Here are some points, one per row:
[ 3.2  1.1 -1.2 -1.6 -0.2 -1.6 -2.1  0.4  0.5 -0.1  0.1 -2.6]
[ 0.1 -0.9  0.1 -0.1  0.   0.3  0.4  0.4  0.   0.7  0.4 -0.9]
[ 0.4  0.9 -0.5 -1.1  1.2 -1.  -1.4 -1.  -0.5 -0.5 -1.  -1.3]
[-2.  -2.   0.  -0.5 -0.2  0.7  0.8  0.   0.   0.  -0.5 -0.9]
[ 2.3  0.8  0.8  1.6  0.5 -1.8 -1.1 -1.1  0.4  2.8  2.2 -2.7]
[-0.4 -0.7  0.3  0.  -0.1  1.   2.  -0.1 -1.  -0.3 -0.5  1. ]
[ 0.1  0.8  0.2  0.3  0.9 -0.9 -0.4 -1.3  0.   0.6  0.1 -0.4]
[ 0.3 -0.1  0.1 -1.2  0.   0.3 -1.2  0.5  0.  -0.7 -0.4  0.8]
[ 0.2  0.1 -0.5 -0.5 -0.3  0.1 -0.3 -0.1  0.1  0.2  0.2  0.5]
[ 0.4  0.5  0.   0.2 -0.3  0.   0.6 -0.1  0.   0.3  0.4  1.3]
[ 0.9  0.5  0.  -0.9  0.4  0.1 -1.5  0.1  0.1 -0.1 -0.2  1.2]
[ 1.6  3.1 -0.6  1.3  0.7 -1.9 -1.3 -0.4  0.2 -0.6 -0.1  1.5]
[-1.4 -1.3  0.5  0.6  0.1  0.9  1.4  0.5 -0.3  0.2 -0.1 -1. ]
[ 0.8 -0.1 -0.5 -0.8 -0.5 -0.2 -0.4  0.3  0.1  0.4  0.6 -0.4]
[-2.1 -2.3  2.2 -0.9  0.8  2.1  1.1  0.2 -1.  -0.5 -0.7  1.1]
[ 1.6  1.5  0.6 -0.2 -0.1 -0.1 -1.6  1.1  0.1 -1.6 -0.7  1.4]
[ 0.  -0.7 -0.1  0.9 -0.6  0.7  1.8  0.9 -0.1  0.5  0.3 -2. ]
[ 2.1  1.6  0.7  0.4  1.3 -1.2 -1.5 -0.8 -0.4  0.1  0.   0.9]
[-1.1 -0.2 -1.5 -2.  -1.8  0.1  0.2  0.4  0.  -2.1 -1.   0.8]
[ 0.  -1.9  1.7  0.7  1.4  1.8  2.2 -0.3 -1.7  1.5  0.5  0.1]
[-0.8 -1.9  0.3 -0.9 -0.3  0.8  1.6 -0.2 -0.1  1.4  0.3 -0.8]
[ 0.8 -0.8  0.6 -1.6  0.3  0.6 -0.7  0.1 -0.6  0.  -0.2 -0.5]
[ 1.5  0.1  0.7 -0.9  0.1  0.3 -0.7  0.2 -0.3  0.1  0.1  0.6]
[ 0.6  0.6 -0.8  0.6  0.  -0.9 -0.1  0.1  0.5  0.1  1.   0.4]
[-1.2 -3.   1.1 -1.9  0.1  1.5  0.7  0.2 -0.7  0.2 -0.3 -0.2]
[-1.4  0.8 -0.9  0.2  0.2 -0.9 -0.6 -0.4  0.6 -1.  -0.9 -0.5]
[-0.9  1.8 -1.   1.9 -0.1 -0.8  2.1 -0.9 -0.1 -1.5 -0.4  1.9]
[ 0.9 -0.4 -0.1 -0.7 -0.1  0.3  0.3 -0.2 -0.2  0.6  0.6 -0.4]
[ 0.3  1.5 -0.6  0.9  0.2 -0.6  0.1 -0.2  0.1  0.3  0.2  0.6]
[ 1.4 -1.4  1.1 -0.1 -0.2  1.  -0.1  0.7 -0.2  1.7  1.   0.4]
[-1.4 -2.9  1.7 -1.5 -0.7  2.6  2.5  0.1 -1.4  0.1 -0.1  1.7]
[ 0.6  1.8 -1.   0.1 -0.2 -1.1 -3.1  0.3  1.5  0.1  0.7 -0.7]
[-0.1 -0.5  0.  -0.8 -0.7  0.1 -0.3  0.6  0.  -0.4 -0.1 -0.1]
[ 1.2  1.6  0.3  2.7  1.  -0.5 -0.4 -0.3  0.7  2.4  1.4  1.4]
[-1.7 -1.6 -1.1  0.1 -1.1  0.2  1.6 -0.4  0.3  0.6  0.3 -2. ]
[ 0.9 -0.4  0.5 -1.   0.2  0.5 -0.9  0.4 -0.3 -0.3  0.  -0.3]
[-2.9 -0.9  0.1  1.7 -0.4  1.   3.1 -0.3 -0.1  0.1  0.4  0.9]
[-0.7  1.4  0.   1.3  0.3 -0.7 -0.5  0.3  0.5 -1.3 -0.9  1.2]
[ 0.   1.7 -1.2  0.6  0.9 -1.6 -0.5 -1.1  0.2 -0.4 -0.6 -0.8]
[ 1.   1.2  0.2  1.1 -0.2 -1.1 -0.7  0.5  0.6 -0.4  0.4 -1. ]
[ 1.   2.5 -0.3  0.8  0.6 -1.7 -1.8 -0.9  0.6  0.3  0.5  1.1]
[-0.4 -1.1  0.  -0.2 -0.2  0.8  0.4  0.4  0.1  0.4 -0.1 -1. ]
[-0.5 -1.3 -0.1  0.  -0.1  0.2  0.5  0.2  0.   0.4  0.1 -2.4]
[-2.2  0.5  0.6  1.3  0.1 -0.3  0.  -0.6  1.1  0.1 -0.4  2.2]
[-1.2 -0.5 -1.1 -0.7 -1.2  0.6  0.5  0.7 -0.3 -1.8 -0.9 -0.3]
[-0.7  0.  -0.8  0.2 -0.8  0.5 -0.3  0.6  0.6 -0.1 -0.2  0.5]
[-1.1  0.5 -0.8  0.2 -0.9  0.1 -0.3  0.5  0.4 -2.4 -1.4 -0.1]
These points spread out most along one direction. How far along it is each point below, from 0 to 99? 50 is the average, and the first point above lies past it.
[ 1.5  0.1  0.7 -0.9  0.1  0.3 -0.7  0.2 -0.3  0.1  0.1  0.6] ~ 54
[ 0.  -0.7 -0.1  0.9 -0.6  0.7  1.8  0.9 -0.1  0.5  0.3 -2. ] ~ 39
[-0.7  0.  -0.8  0.2 -0.8  0.5 -0.3  0.6  0.6 -0.1 -0.2  0.5] ~ 48
[ 0.1 -0.9  0.1 -0.1  0.   0.3  0.4  0.4  0.   0.7  0.4 -0.9] ~ 44
[ 0.6  1.8 -1.   0.1 -0.2 -1.1 -3.1  0.3  1.5  0.1  0.7 -0.7] ~ 76
[ 0.4  0.5  0.   0.2 -0.3  0.   0.6 -0.1  0.   0.3  0.4  1.3] ~ 51
[-0.5 -1.3 -0.1  0.  -0.1  0.2  0.5  0.2  0.   0.4  0.1 -2.4] ~ 41
[-0.4 -1.1  0.  -0.2 -0.2  0.8  0.4  0.4  0.1  0.4 -0.1 -1. ] ~ 40
[ 1.   1.2  0.2  1.1 -0.2 -1.1 -0.7  0.5  0.6 -0.4  0.4 -1. ] ~ 65
[ 0.6  0.6 -0.8  0.6  0.  -0.9 -0.1  0.1  0.5  0.1  1.   0.4] ~ 60
[ 1.2  1.6  0.3  2.7  1.  -0.5 -0.4 -0.3  0.7  2.4  1.4  1.4] ~ 68
[-1.4 -1.3  0.5  0.6  0.1  0.9  1.4  0.5 -0.3  0.2 -0.1 -1. ] ~ 33
[ 2.1  1.6  0.7  0.4  1.3 -1.2 -1.5 -0.8 -0.4  0.1  0.   0.9] ~ 72
[ 0.9 -0.4 -0.1 -0.7 -0.1  0.3  0.3 -0.2 -0.2  0.6  0.6 -0.4] ~ 49
[ 0.9  0.5  0.  -0.9  0.4  0.1 -1.5  0.1  0.1 -0.1 -0.2  1.2] ~ 59
[-0.1 -0.5  0.  -0.8 -0.7  0.1 -0.3  0.6  0.  -0.4 -0.1 -0.1] ~ 47
[-0.4 -0.7  0.3  0.  -0.1  1.   2.  -0.1 -1.  -0.3 -0.5  1. ] ~ 34
[ 0.  -1.9  1.7  0.7  1.4  1.8  2.2 -0.3 -1.7  1.5  0.5  0.1] ~ 28
[ 0.3  1.5 -0.6  0.9  0.2 -0.6  0.1 -0.2  0.1  0.3  0.2  0.6] ~ 61
[-2.2  0.5  0.6  1.3  0.1 -0.3  0.  -0.6  1.1  0.1 -0.4  2.2] ~ 49
